Here is a table of points, one per row:
[ 2.44 -1.24  1.36 -1.7   1.93 -1.29  1.21 -0.7   0.98 -0.26  1.1  -0.4   1.62 -0.83 -0.63  0.78 -1.36 -0.38 -0.94  1.48  0.67  0.54  1.27  0.03]
[-0.72  0.23 -0.91 -0.6  -1.68 -0.74  0.58  0.81  1.07  1.28  0.4   0.29  3.   -0.22  1.05  1.07  0.82  0.84 -1.86  0.5  -0.36 -1.08  0.84  0.92]
[ 0.71  0.05  1.08 -1.31 -0.6   0.1  -1.06  0.57  0.95 -1.02  0.07 -0.59 -0.83  0.57 -0.06  0.15 -1.23  0.38  0.67  0.69  0.14 -0.65 -0.68 -0.7 ]
[ 0.36  0.69 -0.71 -0.63 -0.88  0.15  0.15  0.4   0.66  0.5  -0.69 -0.73  1.84 -1.12  0.38  0.87 -0.4   0.7   0.   -2.18  0.54 -0.76  0.44 -1.12]
[-1.37  0.9   1.14  0.33  0.31 -0.57  0.89  0.05 -2.09  1.05  1.03  0.75  0.24  1.41 -1.27  0.78  0.23  0.1   0.79  1.42  0.27  1.36 -0.45 -1.01]
[-1.08 -0.85 -1.57  1.01  1.23 -0.78 -0.12  0.13  0.16 -0.49 -1.74  0.29  0.1   0.37  1.39 -3.09 -1.61  0.03  0.57  0.29  0.92  0.24  0.41  0.73]
[-1.59  0.61 -0.53 -0.27  0.1  -1.5   2.09  0.21 -0.16 -0.69 -0.57  1.21 -2.    0.6   0.51 -0.76 -1.26  0.26 -1.02 -0.15 -0.74 -0.62  1.48 -0.07]
[-0.32 -1.6  -0.33  0.68  0.18 -1.15  1.39  0.65 -0.04 -0.97 -0.64 -0.52 -1.1  -0.55 -0.14  0.83 -0.86  0.53  1.82 -0.13 -0.1  -0.77 -0.18 -0.73]
[-0.17  1.18 -0.77 -0.14  0.5  -0.4  -0.84  0.77 -0.16 -0.67  1.37  1.2   0.04 -1.37 -0.15 -0.92  0.1  -0.84 -0.98 -0.33  1.81 -0.81 -1.15  0.23]
[-0.99  0.16 -0.79 -0.06 -1.15  0.63 -0.2  -0.5   0.06 -0.78  0.72 -0.03  1.1  -1.04  0.76 -1.22  0.29 -1.88 -1.12 -0.27 -0.2  -2.43 -0.05  1.3 ]
[ 0.07  0.76  1.03  0.73 -0.55  0.72 -1.64  1.4   1.03  0.62 -0.18  0.31 -0.36 -0.47 -1.59 -0.63 -2.17  0.14 -1.39  0.03 -0.95  0.34 -0.48 -0.59]
[ 0.06  0.81 -1.46 -0.84  0.96 -0.16  0.83 -0.17 -0.82 -0.88  1.17  1.09  1.16  0.11  0.74 -0.2  -0.9   0.35  0.08 -1.29 -0.56 -0.27 -0.19 -1.86]
[-0.79  0.56  0.23  0.82 -0.84  0.93  0.22  1.72  0.52  0.46 -0.17 -1.81 -2.12  2.04  0.68  1.06 -0.52 -0.65 -0.68 -1.19  0.11 -0.33  1.02 -1.35]
[ 0.96  1.23 -0.58 -1.37 -1.66  0.85  0.46 -1.55  0.31 -0.13  0.64 -0.99 -0.7   0.62  0.62 -0.93 -0.55  0.61  1.58 -1.27 -0.15  0.31  0.04 -0.74]
[-0.86 -0.13 -0.5  -0.55 -0.12  0.2  -1.28  0.6   0.42  0.94  0.46  1.02 -0.34 -0.96  0.77  0.8   0.54 -1.32  0.04 -1.51  0.88  0.05  0.   -0.8 ]
[ 1.15 -0.79 -0.41  1.96 -1.16 -0.2   0.12 -0.53  0.36  0.23  0.59  0.34 -0.46  0.69  1.97 -0.16  2.03  1.27  0.25  0.73 -0.12 -0.07 -0.43  0.74]
[ 1.43 -0.95  0.36 -0.58 -0.2   0.08  0.14  0.38 -0.22  0.26  0.9  -0.48 -1.69 -1.05  0.61 -0.21  0.28 -0.41 -0.05  0.11  0.49  0.55  0.18  0.03]
[ 0.31 -0.07 -0.68  0.65  2.68 -1.78 -1.91 -1.94 -1.09  2.45 -1.23 -1.75 -0.9  -1.38 -1.26  1.21  0.3   0.58 -2.12 -0.63 -0.57  1.47  0.81  0.24]
[ 2.01 -0.39 -1.95  1.22 -0.73 -0.01  1.74  0.31  0.78 -0.5  -0.85  1.33 -1.   -0.11 -1.34  0.79  0.11  1.22 -0.75 -1.13  2.06 -1.1  -0.63  0.81]
[ 0.15  1.08  0.06  0.74  0.55  0.48  1.23 -0.32 -0.05  1.81 -0.09 -0.29  0.69  0.76 -1.94 -1.06  0.64 -0.65 -0.33  1.21  0.48  1.71 -3.07  0.1 ]
[-0.07 -0.95  0.1   0.26 -1.42 -0.53 -0.53  1.13 -0.21  0.43  0.14 -0.17 -0.25 -0.75 -2.27  0.17  0.22  0.33  0.39  0.43 -1.48 -0.63  0.25  0.44]
[ 1.15  2.63  0.58  1.62  2.32 -1.79  0.4  -0.27  1.17 -0.63  1.11 -1.32  0.4   0.1   0.73  1.67  0.02 -1.69  1.56  0.38 -1.2  -1.16  0.93  1.14]
[-0.37  0.27 -0.97 -0.6  -1.08 -0.62 -2.38  0.39 -0.48 -0.48  0.3  -0.31  0.16  1.16  0.27 -0.05 -0.01 -0.21 -0.33  1.32  0.1  -0.08  0.79  0.13]
[ 0.91  0.69 -0.08 -1.26 -0.57  1.06 -0.21  0.86 -0.34  0.11 -0.82  0.28 -0.11 -0.14  0.32  0.57 -0.2   1.16  0.66  0.78  0.26  1.4   0.15  1.14]
[ 0.47  0.14  0.03  0.16 -0.27 -0.07  0.1   0.34 -0.27  0.21  1.38 -0.96 -0.91 -1.89 -0.51 -0.52  0.23  0.26  0.87  0.23  0.45 -0.16  0.37  0.43]
[-1.65  0.18  0.68  0.61 -0.09  3.24 -0.44 -0.34 -0.06 -3.66 -1.87  1.48  0.82 -1.81 -0.11  3.06  0.03 -0.01  0.72  0.25  0.    3.24  0.16  1.77]
[-0.53 -1.5  -0.2  -1.41  0.64  0.93 -0.13 -0.79 -0.24  0.39 -0.03 -0.07  0.4  -1.07 -0.31 -0.14 -0.2  -0.77  1.58 -0.28 -1.59 -1.54 -0.54  0.91]
[-0.8   0.32  2.5  -1.15  0.5  -0.79 -0.17 -1.49 -1.1  -0.45 -1.84 -1.95  0.16  0.25  2.08  0.14  0.18  0.68 -2.48 -0.75  0.7  -0.58 -1.92 -0.09]
[-0.17  0.08  0.01 -0.2  -0.23 -0.01  0.86  0.27 -0.3   0.33 -0.38 -1.42 -0.55 -1.06 -0.9  -0.44  0.12  0.76  0.86  0.78 -0.65 -0.28 -1.54 -0.81]
[ 0.4   2.89 -0.7  -2.14  1.43  0.91 -0.51  0.95 -0.1   0.27 -1.02  1.05 -1.16  0.73 -0.52  0.19  0.18  1.28  0.52  0.78 -0.31 -0.39 -0.48  1.92]
[ 1.88 -0.75  0.29  0.29 -1.55  0.01 -2.68 -0.53  0.91 -0.37 -0.84  0.93  0.17  1.69 -0.21 -0.14 -0.83 -1.41 -0.22  1.33 -1.51  0.39  0.18 -0.55]
[-0.15 -0.51  0.52 -0.27  0.65 -2.02  0.17  0.74 -1.95 -0.75  0.17  0.08  1.04 -0.82  0.94 -0.35  1.52 -0.09  0.18 -0.42 -0.33 -0.22 -1.58 -0.18]
[-0.85 -1.58 -0.28 -0.46  1.   -0.62 -0.16  0.35 -0.08  0.22 -0.91  0.66 -0.23  0.38  0.78 -1.3  -1.03  1.53  1.34 -0.09  0.39  0.06  1.04 -0.48]
[ 0.42  0.23  1.71  0.    0.02  0.51  1.51 -0.59 -0.48  1.7   0.93 -0.11 -0.78 -1.62  0.48 -0.89 -0.38 -1.99 -0.79  0.71  0.23  0.28  3.47  0.81]
[-2.3  -0.78  2.63  1.13  0.16 -1.16  0.18  0.13  2.84 -0.09 -0.13  1.2   0.11  1.26 -1.16 -1.49  0.59  2.06  1.28 -1.43  2.12 -0.68  0.87  1.55]
[ 0.45 -0.19  0.27 -1.12 -0.4  -0.09  0.09  1.23 -1.09  0.97  0.33  0.03  0.61 -0.24  0.6  -0.02 -0.16  0.05  0.6   0.19  0.72  0.32 -0.45  0.32]
[ 0.68  0.34 -0.38  1.22  2.22  0.91 -1.53 -0.79  1.35 -0.28  3.39 -1.08 -0.63 -0.78  0.55 -0.71  0.89  1.58 -0.33  0.45  0.25  1.16  1.14 -1.13]
[-0.95  0.13 -0.45  1.81  0.16  0.26  0.43  0.29 -0.42  0.1  -0.19  0.07 -0.87  0.84  0.36  0.06 -0.66 -0.4   1.   -0.39  0.89 -0.49  0.04  0.11]
[ 0.61 -1.35  0.5  -0.41 -0.51 -0.41 -0.68  1.05 -0.82 -1.17  0.89  1.03 -1.4   0.67 -0.77 -1.09  0.39 -1.25 -0.94 -1.19 -1.06  1.   -0.35 -0.24]
[ 0.2   1.43  0.42  2.01 -1.71 -0.89 -1.96 -1.6  -0.9  -1.35 -0.06  0.85  1.53  0.53 -2.5  -0.49 -1.48  0.88 -0.43  0.27 -1.75 -0.96  0.56 -0.59]
[-1.2  -0.38  0.44 -0.75  0.02 -0.14  0.73 -1.19  1.4   0.53  1.08 -0.11  0.94 -0.09 -0.12  0.15 -0.03 -0.42 -0.7   0.02 -0.02  1.48 -1.7  -2.03]
[ 0.47  0.12  0.   -0.11 -0.86 -0.83  0.01 -2.4   0.25 -0.46  0.98  1.8  -1.92  0.05  1.35  1.29  0.62  0.24 -0.1  -0.04  0.17 -0.57 -0.56  0.95]
Along one direction, these points spread out more than along any other. Take the direction at right angles to it along which they spread out most. Then take the direction at right angles to both along which they spread out most. Go by this last direction. Where along it does each point below lie, from 0 to 99? 50 is the average, and the first point above lies past it. One standard deviation of the points above along it is 16.
[ 0.88  1.34  0.54  0.97 -1.25  0.73  1.13  0.46 -0.64 -0.45 -1.19  0.48  0.01 -1.04  1.54 -0.94  0.44  1.13  0.41  0.36 -1.06  1.97  0.08 -0.1 ] 65
[ 0.29  0.26 -0.35 -0.95  0.08 -0.46 -0.56 -0.81  1.34  2.15 -1.24  1.71  1.03 -0.04  0.71  0.95  1.21 -0.86  1.42 -3.13 -1.57  0.58 -0.14 -0.06] 59
[ 1.17  0.54  0.68 -0.41  2.25  1.45  0.64  1.76  0.72 -2.   -1.56 -0.65  0.6   1.57 -1.53 -1.08  3.22 -0.4  -0.61 -0.65 -0.99  0.25  1.96 -0.51] 54
[ 0.39  0.49 -0.47 -0.87  0.1  -0.46  0.11 -2.66 -1.09 -0.16 -1.59 -0.4  -0.22  0.46 -2.59  0.22  2.11 -1.01 -0.02  1.84  2.47 -0.35  1.34 -2.12] 50
[-0.42 -2.37 -2.34  1.56  0.4  -0.84  0.95 -0.13  1.6  -0.43 -0.96 -0.55  0.2   1.9   0.33 -0.52 -1.94 -0.4   0.53 -0.56  1.85  1.48  0.08  1.86] 53
[-1.37 -0.13  0.33 -0.67  0.25  0.19  0.93 -1.2   1.57  1.   -0.95 -0.98  0.33  0.36  0.15 -0.38  1.14 -1.91 -0.41  2.2  -0.9  -0.11 -1.92 -0.58] 56
[-0.89 -0.14 -0.91 -0.94 -0.79 -1.11  0.29  1.65 -0.1  -0.78  1.57 -1.29 -0.85  1.63 -0.9   0.84 -0.35  0.07 -1.4  -0.63 -1.4   0.62 -0.03  0.88] 38
[ 0.2   0.28  0.67  0.03 -1.07  0.1  -0.03 -0.07 -1.55  0.31  0.02 -1.97  1.11 -0.18 -0.06 -0.23 -0.12 -1.47  0.83 -1.08  1.37  0.19 -0.66  0.62] 57
[ 0.33 -0.5   0.55  0.47 -0.39  0.   -1.16  1.41 -1.77  0.76  0.45  0.83  1.26  0.71  0.34  0.77 -0.14  0.06  0.99  0.59  0.7  -0.39  0.23 -1.06] 44
[ 0.16 -1.07 -0.07  1.21  0.31  1.   -0.22  1.21  0.65  0.19 -0.84  0.88 -0.17 -1.46  1.29  0.82 -0.32 -0.24 -1.09  1.52 -0.26 -1.97 -0.72 -1.92] 48
[-2.03 -0.63 -1.17 -0.48 -0.8   2.14 -0.14 -0.09 -0.69 -0.14  0.27 -0.39 -0.33 -0.73  0.33  0.46  0.73  1.39  0.79  1.05 -0.68  0.7   0.81  0.1 ] 68
[ 0.94 -1.74  0.86  0.78  1.63  3.81  0.94 -1.57 -1.77  0.77  1.11  0.12  1.23  1.38  0.2   0.27 -0.48  0.17 -1.21 -1.21 -0.5  -2.22 -1.02  1.19] 59
